Input: ((132, 127, 127, 131, 121, 123), (126, 128, 127, 129, 127, 130), (114, 131, 107, 147, 119, 149))
Output: 127
Input: ((133, 104, 131, 117, 139), (117, 134, 150, 137, 126), (114, 139, 144, 113, 102))
Output: 104
Input: ((139, 139, 138, 123, 115, 121), (133, 122, 129, 128, 142, 116), (142, 116, 124, 124, 120, 150))
Output: 139
Input: ((131, 139, 129, 128, 131, 128, 140), (114, 103, 120, 123, 132, 129, 125), (126, 121, 129, 133, 115, 123, 120))
Output: 139
Input: ((120, 148, 133, 133, 116, 125), (120, 124, 133, 122, 114, 122), (104, 128, 129, 133, 112, 134))
Output: 148
Input: ((109, 117, 143, 128), (124, 116, 110, 138), (118, 104, 123, 133))
Output: 117
Input: ((137, 120, 145, 135), (137, 120, 145, 135), (139, 117, 149, 137))
Output: 120
Input: ((145, 113, 114, 123, 109, 130), (122, 144, 131, 149, 121, 135), (146, 136, 150, 101, 115, 112))
Output: 113
Input: ((131, 107, 145, 123), (114, 112, 141, 142), (115, 148, 130, 116))
Output: 107
---
[[126 105 135 129]
 [130 111 129 144]
 [125 113 127 141]] result: 105

[[107 118 129 101 118]
 [120 124 107 119 147]
 [125 119 137 116 144]] result: 129

[[129 115 152 136 106 106]
 [128 134 111 114 141 143]
 [128 114 130 136 123 121]] result: 136

[[112 124 108 112 107 123]
 [125 120 127 126 132 118]
 [124 123 123 129 138 117]] result: 112

[[101 131 123 130]
 [126 140 141 129]
 [133 118 126 126]] result: 131

[[132 151 132 149 138 122 128]
 [129 121 129 134 128 129 130]
 [130 139 129 144 136 127 126]] result: 138
---
Q: array([104, 109, 124, 111])
A: 109

Q:
array([[125, 131, 128, 121, 128, 126, 105],
       [131, 125, 128, 134, 129, 133, 127],
       [119, 127, 127, 128, 129, 123, 121]])
A: 129

Q:
array([[144, 149, 127, 128],
       [127, 128, 123, 125]])
A: 128

Q:
array([[133, 126, 133, 132, 150],
       [127, 122, 128, 129, 136]])
A: 128

Q: array([113, 129, 133, 149, 145])
A: 133

Q: array([105, 133, 154, 127, 128, 143])
A: 127

Q:
array([[133, 128, 130, 128],
       [131, 129, 129, 126],
       [150, 158, 140, 115]])
A: 158

Q: array([127, 155, 134, 131, 142, 157])
A: 131
---
[139 117 149 127 129 139 129] --> 127
[121 103  99 153 113 100 109] --> 153
[135 132 112 111 144 115 156] --> 111
[138 151 121 117 146 146 118] --> 117
[125 126 112  98 127 123 101] --> 98
[150 140 148 142 131 137 108] --> 142
[111 114 132 123 146 156 120] --> 123
[135 123 119 155 116 134 115] --> 155
[119 149 131 133 152 122 127] --> 133
---
[[136 138 132 127 104]
 [137 116 136 114 137]
 [127 138 118 115 129]]
136, 129

[149 133 108 126 115 144]
149, 144

[126 116 149 103 140]
126, 140

[[125 100 139 127 155 134 123]
 [138 126 115 125 130 123 119]
 [124 123 134 112 127 117 126]]
125, 126

[122 127 110  98 109 148 142]
122, 142

[145 153 123 107 135 148 103]
145, 103

[[126 101 139 124]
 [119 138 119 131]
 [120 138 119 130]]
126, 130
---
[[136 121 129 127]
 [129 141 111  99]
 [136 141 104 101]] Answer: 101

[[146 101 124 107]
 [142 113 134 119]
 [136 120 113 119]] Answer: 119

[[125 130 114 145]
 [107 106 136 122]
 [122 127 107 123]] Answer: 123

[[130 144 122 105 137]
 [105 125 126 137 151]
 [134 114 148 142 113]] Answer: 113

[[133 128 137 133  99]
 [117 113 124 133 118]
 [135 126 139 116 111]] Answer: 111

[[128 128 128 128 128 128 128]
 [153 137 115 129 126 114 134]
 [128 133 120 125 136 127 126]] Answer: 126
---
((126, 109, 127, 120, 134, 144), (119, 107, 134, 116, 122, 128), (123, 134, 135, 133, 119, 105)) 135
((134, 119, 118, 150, 115, 139, 124), (122, 138, 138, 106, 141, 117, 132), (122, 138, 138, 106, 141, 117, 132)) 138
((129, 121, 130, 132, 117, 133), (132, 116, 125, 131, 139, 151), (126, 140, 145, 130, 135, 115)) 145
((109, 125, 107, 129), (116, 149, 139, 138), (116, 144, 125, 143)) 125
((126, 152, 114, 144, 118, 118), (147, 156, 114, 112, 110, 118), (126, 136, 121, 151, 118, 123)) 121
((126, 123, 149, 147), (125, 115, 149, 153), (126, 116, 149, 152)) 149
((123, 134, 98, 126, 115, 125), (143, 122, 133, 119, 135, 134), (123, 131, 125, 128, 129, 111)) 125
((132, 127, 139, 128, 124, 137, 115), (130, 121, 130, 119, 128, 126, 134), (139, 105, 120, 115, 112, 117, 127)) 120
((101, 138, 101, 138, 101), (111, 135, 111, 136, 111), (142, 124, 142, 125, 142)) 142
((129, 123, 131, 123, 128, 128), (130, 143, 118, 157, 126, 140), (130, 140, 120, 150, 125, 140)) 120
---
[[129 111 112 137 128 124 111]
 [126 127 125 131 128 128 124]
 [136 103 106 133 125 131 105]] -> 125

[[113 144 113 144 144 144]
 [102 155 102 155 154 155]
 [104 152 104 152 153 153]] -> 102

[[124 124 105 117]
 [131 131 143 131]
 [135 128 123 120]] -> 143

[[110 125 140 105]
 [151 128 106 109]
 [142 134 114 106]] -> 106

[[124 151 124 151 124 125]
 [131 101 131 101 132 131]
 [128 132 128 132 127 128]] -> 131

[[111 123 139 140 135]
 [121 120 129 133 138]
 [117 134 137 134 149]] -> 129

[[114 122 118 131 123]
 [113 121 119 142 122]
 [119 128 155 117 132]] -> 119
---
(134, 151, 117, 143, 112, 116, 123) -> 116
((129, 128, 131, 129, 131, 132, 127), (117, 154, 115, 148, 147, 113, 142), (118, 151, 118, 146, 148, 119, 140)) -> 132
((119, 124, 119, 118, 130), (111, 109, 102, 121, 113), (109, 155, 140, 113, 127)) -> 118
(157, 105, 136, 102, 128) -> 102
(114, 151, 152, 113) -> 152
(136, 149, 118, 157, 120, 151) -> 120
(158, 136, 157, 126, 120) -> 126
(148, 120, 149, 141, 138, 102) -> 138
(129, 116, 136, 113, 131, 123, 106) -> 123
---
[[140 140 124 127 109]
 [121 150 125 118 128]
 [144 132 128 132 115]] -> 124

[[124 123 123 138 135 124]
 [121 119 119 150 142 120]
 [137 138 138 109 116 137]] -> 123

[[137 128 115 139 128 118 146]
 [135 125 114 137 113 120 141]
 [120 123 120 138 133 128 151]] -> 115

[[132 125 129 107 128]
 [128 148 147 122 125]
 [128 117 154 122 132]] -> 129

[[150 121 121 131 112]
 [141 120 134 125 106]
 [126 138 135 121 136]] -> 121

[[116 141 105 106 127]
 [113 132 129 110 101]
 [114 127 133 111 100]] -> 105

[[136 140 137 152 121 127]
 [137 144 134 129 127 139]
 [123 124 123 110 132 130]] -> 137
---
[103 125 130 147 111 137] yields 137, 103

[[134 119 137 104 130]
 [126 132 123 136 126]
 [120 135 133 126 126]] yields 130, 120

[135 118 153 138 146 121 125] yields 125, 135

[142 127 109 120 134 108 104] yields 104, 142

[123 135 152 126] yields 126, 123

[152 123 132 113 137 129 130] yields 130, 152
---
[[137, 122, 98, 143], [128, 128, 135, 133], [129, 131, 119, 124]] Out: 135
[[142, 119, 132, 131], [149, 110, 135, 134]] Out: 132
[[109, 104, 119, 135], [126, 146, 146, 145], [140, 115, 114, 138]] Out: 146
[[150, 148, 146, 145], [156, 143, 152, 145], [151, 143, 147, 146]] Out: 152
[[106, 143, 111, 151], [116, 146, 122, 156], [150, 135, 153, 138]] Out: 122
[[142, 130, 132, 129], [118, 128, 103, 116], [127, 128, 112, 129]] Out: 103
[[123, 136, 130, 115], [135, 101, 113, 128]] Out: 130
---
[[126 132 127 118 122 158]
 [131 109 125 121 134 106]] -> 121

[118 147 150 125 124] -> 150

[[131 104 122 145]
 [132 133 136 133]
 [131 145 132 142]] -> 145

[138 107 146 137 126 136] -> 137

[[113 120 108 111 122 120 113]
 [112 126 106 111 122 123 112]
 [113 125 106 125 124 123  99]] -> 124

[ 99 110 142 133] -> 110

[[127 137 146 121 142 109 133]
 [130 133 115 117 156 133 126]] -> 156
---
Input:
[[158 154 122 130 100 103 119]
 [116 129 131 139 122 125 117]]
Output: 158, 100

Input:
[[132 132 101 136 145]
 [129 139 155 127 119]]
Output: 155, 101

Input: [122 120 158 142 133]
Output: 158, 120

Input: [114 105 129 122 141 129 130]
Output: 141, 105

Input: [121 101 113 144]
Output: 144, 101

Input: [129 105 114 110 130 106 123]
Output: 130, 105

Input: [129 122 109 101]
Output: 129, 101

Input:
[[153 140 149 130 140]
 [122 110 142 133 104]
 [116 116 122 122 121]]
Output: 153, 104

Input: [109 107 139 142 152 136]
Output: 152, 107

Input:
[[145 109 131 139 128 147]
 [116 115 117 138 119 157]]
Output: 157, 109
